50 stands for zero in the data rows.
Here are some points:
np.array([61., 67., 22., 41., 66., 20., 69., 34.])
np.array([35., 44., 45., 62., 39., 74., 49., 46.])
np.array([53., 52., 26., 41., 59., 21., 68., 32.])
np.array([50., 50., 67., 55., 59., 60., 44., 70.])
np.array([52., 45., 29., 46., 36., 54., 52., 29.])
np.array([67., 46., 69., 33., 69., 18., 56., 64.])
np.array([46., 35., 62., 56., 50., 47., 31., 64.])
np.array([52., 50., 33., 46., 33., 68., 48., 34.])
np.array([49., 43., 44., 47., 26., 61., 39., 36.])
np.array([45., 37., 67., 55., 44., 65., 38., 63.])
np.array([55., 57., 61., 47., 62., 51., 55., 63.])
np.array([38., 52., 42., 59., 41., 72., 47., 44.])
np.array([48., 49., 36., 49., 48., 43., 62., 36.])
np.array([57., 52., 76., 48., 61., 38., 49., 68.])
np.array([57., 53., 55., 41., 61., 38., 71., 48.])
np.array([57., 50., 47., 40., 47., 42., 53., 44.])
np.array([55., 47., 44., 43., 38., 55., 48., 42.])
np.array([54., 54., 53., 46., 57., 40., 56., 52.])
np.array([45., 49., 42., 57., 38., 69., 33., 48.])
np.array([50., 48., 34., 44., 38., 52., 56., 31.])
np.array([42., 43., 35., 51., 39., 52., 54., 34.])
np.array([43., 38., 52., 56., 42., 57., 39., 52.])
np.array([51., 49., 67., 55., 51., 72., 35., 68.])
np.array([39., 50., 52., 62., 45., 67., 35., 57.])
np.array([43., 43., 38., 52., 33., 52., 48., 32.])
np.array([61., 46., 62., 46., 75., 10., 52., 64.])
np.array([59., 50., 40., 45., 46., 38., 40., 43.])
np.array([49., 54., 51., 50., 48., 66., 53., 51.])
np.array([57., 46., 52., 43., 42., 55., 47., 46.])
np.array([51., 51., 49., 45., 33., 75., 52., 40.])
np.array([59., 52., 53., 44., 62., 27., 53., 53.])
np.array([44., 65., 42., 58., 48., 73., 48., 52.])
np.array([56., 42., 33., 42., 43., 35., 50., 32.])
np.array([49., 53., 33., 44., 42., 57., 71., 27.])
np.array([50., 63., 48., 50., 40., 85., 51., 50.])
np.array([54., 53., 47., 48., 58., 39., 54., 50.])
np.array([56., 39., 44., 41., 47., 34., 47., 44.])
np.array([48., 53., 68., 58., 58., 52., 38., 69.])
np.array([53., 50., 52., 46., 68., 20., 61., 52.])
np.array([52., 39., 52., 47., 46., 38., 44., 48.])
np.array([54., 53., 41., 48., 62., 37., 59., 46.])
np.array([50., 49., 43., 52., 47., 51., 48., 44.])
np.array([42., 50., 40., 55., 54., 48., 60., 44.])
np.array([41., 42., 52., 59., 48., 54., 45., 52.])
np.array([57., 58., 46., 41., 55., 45., 61., 47.])
np.array([43., 67., 46., 65., 69., 55., 48., 66.])
np.array([49., 56., 37., 50., 43., 52., 49., 39.])
np.array([46., 34., 82., 54., 34., 71., 37., 60.])
np.array([55., 54., 30., 42., 43., 42., 56., 32.])
np.array([62., 53., 61., 46., 72., 24., 53., 63.])
np.array([44., 38., 48., 53., 29., 79., 34., 46.])
np.array([56., 43., 50., 43., 38., 55., 43., 46.])
np.array([48., 57., 42., 51., 41., 61., 43., 44.])
np.array([47., 51., 45., 52., 36., 71., 41., 45.])
np.array([36., 44., 45., 61., 44., 59., 45., 49.])
np.array([53., 53., 52., 43., 37., 72., 52., 46.])
np.array([46., 51., 36., 47., 35., 65., 60., 31.])
np.array([52., 47., 48., 49., 53., 42., 51., 49.])
np.array([47., 57., 44., 54., 54., 51., 52., 49.])
np.array([57., 51., 60., 42., 51., 48., 54., 53.])
np.array([39., 53., 61., 68., 47., 86., 36., 65.])
np.array([53., 51., 57., 45., 42., 70., 44., 55.])
np.array([49., 42., 59., 55., 43., 57., 31., 59.])
np.array([50., 62., 33., 55., 63., 39., 52., 47.])
np.array([49., 42., 69., 49., 39., 60., 46., 53.])
np.array([52., 48., 50., 49., 54., 48., 52., 51.])
np.array([49., 47., 50., 46., 43., 58., 55., 43.])
np.array([57., 46., 56., 46., 64., 22., 44., 60.])
np.array([56., 61., 44., 43., 73., 22., 63., 53.])
np.array([43., 46., 52., 60., 56., 47., 44., 58.])
np.array([53., 52., 55., 47., 67., 27., 63., 53.])
np.array([43., 45., 71., 61., 55., 61., 29., 75.])
np.array([49., 48., 39., 46., 49., 32., 60., 36.])
np.array([59., 56., 47., 40., 57., 41., 63., 47.])
np.array([51., 31., 42., 44., 38., 47., 46., 38.])
np.array([49., 42., 63., 51., 38., 67., 36., 57.])
np.array([61., 66., 25., 29., 43., 49., 86., 18.])
np.array([47., 58., 52., 54., 63., 47., 66., 54.])
np.array([59., 39., 49., 37., 40., 31., 50., 38.])
np.array([54., 45., 68., 50., 50., 63., 43., 62.])
np.array([56., 52., 58., 45., 55., 42., 50., 57.])
np.array([46., 45., 45., 49., 35., 61., 51., 37.])
np.array([59., 55., 59., 44., 55., 48., 49., 58.])
np.array([57., 49., 52., 42., 50., 49., 58., 49.])
np.array([63., 57., 49., 38., 59., 29., 57., 51.])
np.array([47., 56., 47., 52., 45., 56., 49., 46.])
np.array([37., 43., 46., 62., 31., 80., 32., 48.])
np.array([46., 42., 80., 56., 56., 60., 38., 75.])
np.array([57., 55., 45., 43., 61., 23., 60., 46.])
np.array([50., 54., 57., 54., 57., 44., 42., 62.])
np.array([53., 62., 39., 45., 66., 32., 66., 51.])
np.array([51., 55., 44., 49., 45., 62., 45., 50.])
np.array([45., 45., 47., 58., 43., 50., 32., 53.])
np.array([40., 52., 32., 56., 47., 51., 56., 37.])
Here are 24 more points, each followed by its number:
np.array([51., 60., 49., 47., 60., 45., 62., 50.]) 0
np.array([39., 43., 66., 60., 37., 86., 37., 60.]) 1
np.array([47., 49., 40., 50., 42., 53., 48., 42.]) 2
np.array([52., 51., 46., 51., 56., 41., 52., 51.]) 3
np.array([51., 46., 64., 49., 37., 79., 37., 57.]) 4
np.array([48., 44., 53., 49., 40., 56., 48., 43.]) 5
np.array([46., 44., 63., 58., 70., 19., 47., 66.]) 6
np.array([47., 51., 64., 57., 48., 65., 38., 63.]) 7
np.array([50., 42., 31., 45., 32., 53., 51., 30.]) 8
np.array([48., 41., 72., 51., 44., 58., 41., 60.]) 9
np.array([56., 51., 46., 44., 58., 41., 61., 47.]) 10
np.array([50., 51., 71., 58., 62., 47., 32., 77.]) 11
np.array([45., 43., 43., 52., 43., 47., 54., 37.]) 12
np.array([55., 58., 58., 47., 74., 33., 61., 63.]) 13
np.array([49., 42., 35., 45., 22., 78., 47., 28.]) 14
np.array([54., 43., 58., 42., 34., 65., 49., 44.]) 15
np.array([56., 46., 58., 42., 63., 26., 65., 51.]) 16
np.array([35., 48., 46., 61., 34., 74., 45., 42.]) 17
np.array([49., 54., 42., 47., 42., 58., 53., 42.]) 18
np.array([40., 60., 29., 59., 53., 54., 64., 37.]) 19
np.array([47., 46., 52., 49., 46., 61., 48., 51.]) 20
np.array([51., 37., 56., 53., 49., 42., 38., 53.]) 21
np.array([38., 43., 65., 60., 43., 83., 44., 60.]) 22
np.array([37., 47., 48., 62., 36., 71., 37., 49.]) 23
Which two of these numbered points are nearest to each point below, ignoring the 2 directions in which the first points spread most? Their numbers follow each, nearest first.
np.array([37., 45., 53., 66., 42., 69., 35., 57.]) > 23 3
np.array([46., 43., 41., 51., 30., 64., 50., 31.]) > 5 9
np.array([53., 47., 50., 46., 48., 42., 52., 46.]) > 5 9
np.array([45., 61., 62., 63., 67., 58., 47., 75.]) > 19 13
np.array([56., 46., 32., 42., 45., 34., 55., 34.]) > 8 21
np.array([39., 52., 48., 65., 53., 64., 42., 58.]) > 19 23
np.array([51., 43., 66., 45., 34., 71., 48., 50.]) > 15 9
np.array([48., 43., 71., 54., 68., 28., 51., 68.]) > 12 17
np.array([54., 63., 37., 47., 52., 46., 57., 45.]) > 7 18
np.array([44., 43., 34., 56., 59., 24., 51., 46.]) > 6 23
np.array([39., 52., 63., 67., 61., 55., 39., 71.]) > 19 23
np.array([57., 56., 40., 38., 38., 60., 58., 34.]) > 4 18
np.array([59., 56., 38., 39., 52., 37., 60., 43.]) > 18 7
np.array([46., 50., 47., 49., 44., 77., 68., 43.]) > 22 13
np.array([50., 58., 32., 46., 46., 47., 58., 36.]) > 7 18
np.array([59., 61., 31., 45., 63., 24., 55., 43.]) > 11 3
np.array([47., 56., 74., 58., 60., 53., 45., 70.]) > 0 13
np.array([45., 31., 84., 58., 55., 57., 39., 78.]) > 16 12
np.array([49., 35., 87., 53., 50., 54., 38., 71.]) > 9 16
np.array([40., 38., 57., 55., 30., 78., 43., 46.]) > 16 5
np.array([51., 47., 56., 47., 49., 46., 51., 51.]) > 5 9
np.array([47., 47., 61., 61., 75., 18., 47., 67.]) > 6 23
np.array([39., 45., 38., 56., 45., 65., 63., 38.]) > 22 17
np.array([38., 41., 58., 68., 63., 45., 42., 65.]) > 6 23
np.array([46., 48., 41., 49., 41., 75., 58., 40.]) > 22 10
np.array([51., 52., 60., 57., 55., 55., 35., 64.]) > 11 3
np.array([47., 44., 44., 50., 49., 39., 52., 44.]) > 12 2
np.array([69., 52., 46., 30., 64., 10., 66., 43.]) > 14 15
np.array([45., 53., 47., 56., 56., 43., 45., 53.]) > 23 11
np.array([67., 60., 43., 32., 59., 32., 69., 42.]) > 4 18
np.array([39., 46., 45., 55., 25., 86., 47., 36.]) > 1 20
np.array([50., 44., 45., 47., 39., 49., 44., 44.]) > 8 21
np.array([45., 48., 36., 54., 46., 43., 50., 40.]) > 23 6
np.array([45., 42., 80., 57., 64., 37., 46., 73.]) > 12 16
np.array([52., 60., 55., 46., 56., 51., 64., 50.]) > 0 13
np.array([49., 42., 62., 52., 68., 12., 49., 62.]) > 6 12
np.array([44., 44., 42., 54., 55., 36., 54., 48.]) > 6 23
np.array([50., 48., 51., 46., 34., 76., 48., 45.]) > 4 10
np.array([47., 49., 52., 55., 53., 54., 46., 54.]) > 3 2
np.array([52., 33., 36., 46., 41., 30., 43., 36.]) > 21 8
np.array([46., 45., 49., 53., 46., 52., 44., 52.]) > 2 3
np.array([46., 47., 41., 51., 34., 73., 51., 40.]) > 10 20
np.array([51., 52., 44., 52., 57., 44., 52., 47.]) > 3 23
np.array([48., 45., 33., 50., 49., 27., 49., 38.]) > 6 21
np.array([45., 53., 33., 53., 46., 63., 57., 38.]) > 13 0
np.array([44., 46., 50., 57., 44., 63., 45., 51.]) > 3 2
np.array([38., 49., 51., 60., 43., 70., 47., 50.]) > 17 13
np.array([45., 53., 39., 52., 54., 55., 58., 46.]) > 13 0
np.array([50., 51., 46., 50., 57., 40., 55., 52.]) > 3 2
np.array([44., 37., 54., 59., 39., 58., 30., 52.]) > 21 8
np.array([43., 55., 41., 60., 41., 64., 33., 52.]) > 11 23
np.array([64., 54., 55., 37., 60., 35., 63., 54.]) > 4 10
np.array([43., 61., 37., 61., 54., 56., 45., 51.]) > 19 11
np.array([46., 43., 38., 48., 26., 71., 48., 31.]) > 5 14
np.array([45., 44., 53., 61., 40., 75., 36., 51.]) > 3 2
np.array([59., 43., 66., 48., 60., 34., 40., 64.]) > 8 14
np.array([62., 47., 50., 37., 59., 16., 57., 47.]) > 8 5
np.array([61., 54., 50., 42., 68., 30., 67., 49.]) > 10 1
np.array([51., 41., 41., 45., 46., 38., 55., 40.]) > 8 12
np.array([51., 36., 37., 43., 33., 54., 47., 34.]) > 8 21
np.array([43., 56., 45., 62., 51., 65., 48., 50.]) > 19 13
np.array([40., 57., 31., 59., 54., 51., 49., 46.]) > 19 23
np.array([63., 46., 74., 44., 70., 25., 45., 72.]) > 14 5
np.array([54., 52., 80., 50., 65., 40., 51., 73.]) > 1 18
np.array([52., 62., 67., 58., 78., 30., 48., 76.]) > 19 13
np.array([41., 35., 47., 53., 32., 81., 51., 42.]) > 16 20
np.array([36., 44., 59., 70., 53., 65., 28., 69.]) > 23 6
np.array([45., 51., 45., 50., 47., 57., 63., 41.]) > 22 1
np.array([44., 43., 43., 51., 34., 62., 56., 33.]) > 16 5
np.array([47., 53., 64., 58., 51., 68., 40., 65.]) > 7 0
np.array([42., 50., 45., 53., 49., 55., 61., 43.]) > 22 17
np.array([46., 47., 54., 50., 38., 60., 55., 42.]) > 16 9
np.array([50., 54., 29., 46., 46., 54., 60., 34.]) > 10 7
np.array([42., 49., 37., 50., 33., 67., 57., 33.]) > 1 20
np.array([60., 65., 44., 42., 73., 15., 73., 47.]) > 0 13
np.array([33., 49., 37., 65., 48., 54., 47., 45.]) > 6 23
np.array([58., 48., 52., 41., 49., 43., 53., 48.]) > 14 4
np.array([41., 41., 53., 55., 43., 60., 48., 50.]) > 12 16
np.array([65., 69., 76., 42., 75., 38., 54., 79.]) > 0 13
np.array([56., 49., 39., 37., 50., 38., 69., 33.]) > 16 9
np.array([44., 45., 54., 56., 44., 57., 36., 55.]) > 2 23
np.array([49., 49., 52., 54., 62., 32., 44., 58.]) > 23 2
np.array([54., 54., 70., 47., 66., 43., 62., 65.]) > 22 1
np.array([57., 45., 36., 34., 40., 47., 69., 27.]) > 15 9
np.array([50., 36., 40., 48., 51., 32., 50., 42.]) > 21 8
np.array([45., 53., 48., 57., 53., 64., 50., 54.]) > 13 0
np.array([39., 49., 41., 60., 53., 51., 48., 49.]) > 23 17
np.array([54., 46., 46., 42., 41., 41., 61., 33.]) > 9 5
np.array([55., 47., 50., 41., 58., 21., 67., 42.]) > 16 5
np.array([57., 65., 28., 44., 48., 44., 51., 37.]) > 11 7
np.array([48., 45., 64., 57., 55., 47., 38., 67.]) > 2 3
np.array([49., 48., 72., 52., 64., 33., 55., 64.]) > 16 1
np.array([62., 53., 76., 44., 68., 37., 48., 75.]) > 4 18
np.array([46., 48., 60., 57., 45., 77., 38., 59.]) > 10 7
np.array([49., 52., 69., 51., 61., 49., 59., 63.]) > 22 1
np.array([57., 55., 45., 41., 51., 43., 58., 45.]) > 18 7
np.array([41., 54., 47., 55., 48., 68., 63., 48.]) > 22 13
np.array([41., 33., 56., 60., 40., 62., 29., 57.]) > 21 8
np.array([52., 39., 61., 49., 36., 66., 34., 55.]) > 14 8
np.array([45., 44., 56., 49., 41., 68., 57., 47.]) > 16 1
np.array([57., 44., 56., 51., 67., 11., 34., 63.]) > 21 8
np.array([46., 46., 58., 57., 46., 65., 38., 59.]) > 3 2
np.array([53., 53., 54., 50., 53., 49., 44., 55.]) > 7 18
np.array([53., 55., 43., 50., 57., 49., 61., 45.]) > 13 0
